(in the rows, 128 means zero)
Rotation paths and how fast each direction turns (degrees each step)
Each turn is a multiple of 5 degrees from 10 to 175, or 0.
Each row of a path follows its step; steps can be skipped.

step 1: [132 121 125 138 118 128 138 125 129 118 121 128 125 127 139 115 113 135
 125 130 133 133 131 124 147 119 137 126 125 139 130 134 120 119 132 133
 126 141 141 126 119 132 121 131 130 134 134 131 117 124 149 141 128 117
 113 145 136 125 129]
step 3: [136 132 138 132 133 132 124 118 141 111 126 122 120 125 140 124 124 127
 133 108 129 123 118 132 137 135 134 127 136 111 118 125 128 125 136 121
 127 146 136 123 135 137 125 113 120 121 127 142 123 131 138 122 126 133
 122 128 120 126 111]
step 4: [125 132 113 123 112 123 140 132 124 131 117 129 128 120 109 123 118 137
 129 124 130 133 122 121 123 119 137 125 131 144 134 110 129 133 136 123
 134 118 132 126 127 134 128 125 140 127 123 126 145 138 142 136 129 128
 133 116 116 121 123]
step 5: [119 125 138 128 129 134 132 118 143 122 132 124 134 111 144 128 132 135
 116 139 128 120 122 139 126 127 140 116 119 118 136 124 134 130 114 131
 133 119 122 127 121 118 135 122 128 135 137 143 120 116 127 130 142 125
 134 131 122 130 111]
step 10: [134 111 122 107 127 123 133 130 124 143 121 122 129 118 130 108 135 133
 113 130 132 133 130 125 119 140 133 122 144 125 129 124 128 136 141 126
 128 131 124 138 127 128 114 136 131 125 122 149 126 129 125 136 124 121
 123 124 127 140 122]
step 15: [131 118 121 144 146 137 130 137 136 118 128 137 127 127 117 125 129 139
 116 122 141 130 124 134 129 135 120 131 138 131 146 124 126 139 128 115
 139 117 109 125 136 131 124 128 125 117 133 131 136 125 127 126 133 129
 146 128 122 128 134]
step 21: [128 134 127 125 126 117 132 123 142 133 138 133 135 124 125 134 137 145
 113 135 132 133 118 132 130 120 122 120 131 123 123 123 134 139 120 141
 129 108 120 135 130 122 141 123 117 117 118 143 116 133 132 121 133 129
 125 122 112 131 126]
step 22: [129 124 143 125 119 118 128 117 117 109 128 107 129 129 133 124 116 121
 134 121 135 126 118 122 130 142 127 133 130 131 138 131 120 121 130 137
 123 126 113 141 141 128 128 116 132 125 127 120 131 122 139 138 132 136
 138 136 133 135 117]
step 42: [143 126 125 110 138 134 140 122 139 122 129 118 124 132 120 122 126 145
 125 147 135 129 130 151 122 126 130 120 136 127 126 129 135 134 140 117
 122 124 139 115 116 133 127 125 132 129 135 136 132 131 122 130 141 124
 136 124 126 127 138]
[131 127 129 125 127 130 129 131 125 124 128 129 130 130 125 128 129 130
 132 127 129 130 125 127 128 130 126 128 130 127 131 129 126 127 131 130
 124 126 128 126 126 129 127 131 127 132 128 126 130 129 132 129 129 129
 135 128 126 128 131]  160
[130 129 129 129 127 126 125 129 123 127 132 127 129 134 126 130 127 129
 126 125 127 127 128 128 127 127 126 131 130 130 127 130 130 131 127 132
 127 124 123 131 128 127 129 125 126 126 126 126 127 126 126 126 128 125
 126 130 130 128 130]  10
[126 129 124 132 128 127 130 127 130 124 129 130 130 128 129 129 126 129
 128 131 128 129 126 127 128 127 125 124 126 129 132 127 126 129 122 133
 128 131 127 133 126 129 127 129 128 127 128 129 128 124 127 128 131 130
 129 126 128 128 130]  110
[131 129 129 127 128 127 124 125 123 128 129 124 125 126 128 128 125 130
 129 130 127 131 130 122 129 128 131 129 128 130 129 128 128 127 130 127
 130 130 130 129 126 129 127 131 128 126 127 132 130 124 128 124 130 126
 129 126 128 126 128]  115
[129 132 126 128 129 132 124 125 128 128 128 131 130 127 128 129 131 130
 129 131 131 130 128 132 132 130 129 132 128 126 127 129 127 125 124 126
 131 125 127 131 132 127 130 129 124 130 127 127 127 125 128 126 128 128
 130 128 126 127 126]  115
